In the data rows, zero lies at 7.5, halfway between 7 and 8.
Here are some points:
[ 5 11  7  9  6  8 10 10]
[ 9  6  4  7  7  5 10  8]
[ 8  6 14  6 10 10 10  4]
[ 7 10  6  9  6  8  7  6]
[ 9  5  7  9  4 10 10  4]
[7 7 6 6 8 3 8 9]
[ 4 10 11 10  7 11  5 12]
[ 8 10  9 13  5  8  4  7]
[10  7  6  7  5  8  9  7]
[ 5  9 10  9  6  9  5  7]
[ 5  4  7  2 14  3  4  9]
[ 7  9 12 10  4 10  7  5]
[ 5  7  6  7  4 11  8  3]
[8 8 6 7 5 5 8 9]
[ 9  7 10 11  9  9  7 10]
[ 6  5  9  5 10  7  4 13]
[ 8 10  7  9  6  6  8  5]
Then 12 other points, each followed by its number:
[ 9  4  1  9  6  5 12  5] 0
[ 9  8  7  5 11  2  8  8] 1
[ 6 12  6 14  5  8 13  6] 2
[ 5  9 10 11  6  9 11 11] 3
[ 8  8 11 11  7 10  9 10] 4
[ 6  9  5 11  4  8  9  6] 5
[ 5 11 15  8  9 10  9  8] 6
[ 5 10  8 10  9 10  7  5] 7
[ 7  5 10  1 15  2  6 10] 8
[ 9  9  6  7  6  8 12  2] 9
[ 9 10  6 12 10  9  9  9] 10
[ 4  3  9  3 11  0  8  9] 11
Which of these numbered points is nearest to each point below, looking only along the 2 directions in which the first points spread most? Its number follows each.
[ 8 11  7 10  5  9  6  8] > 7
[ 4 10  8  5 12  4  5 12] > 8
[10  7  8 10  9  5 11  9] > 10
[7 7 2 7 7 6 8 4] > 0
[ 7  5  7  7  7  9 11  9] > 10
[ 6 14 10 14  7 14  6  4] > 4
Here are 12 other points, each followed by its number:
[ 6 10  9 10  7 13 11  8] 0
[ 7  2  5  3  9  5 11  7] 1
[6 5 5 8 5 3 5 5] 2
[ 6  6  9  2 11  4  5  9] 3
[8 6 5 6 9 8 5 6] 4
[ 7  7  6  4 10  1  8  9] 5
[ 8  8  5  6  7  9 10  1] 6
[13  8  1  2  4  7 11  3] 7
[ 5  6  7  7  7  5 11  8] 8
[8 6 7 4 6 3 6 9] 9
[9 7 8 3 6 5 5 4] 10
[ 4 10  5  9  8  8  5  7] 11
The same question for these:
[ 9 11 11 11  8 11 10  2] > 0
[ 6 10  7  6  9  7 11  7] > 8
[ 7 12  7 11  6 14  7  5] > 0
[ 7 10  4 10  6  6  8  7] > 2
[10  7  5  5  4 10 11  2] > 6
[ 6 13 11 10  7 13  5  7] > 0
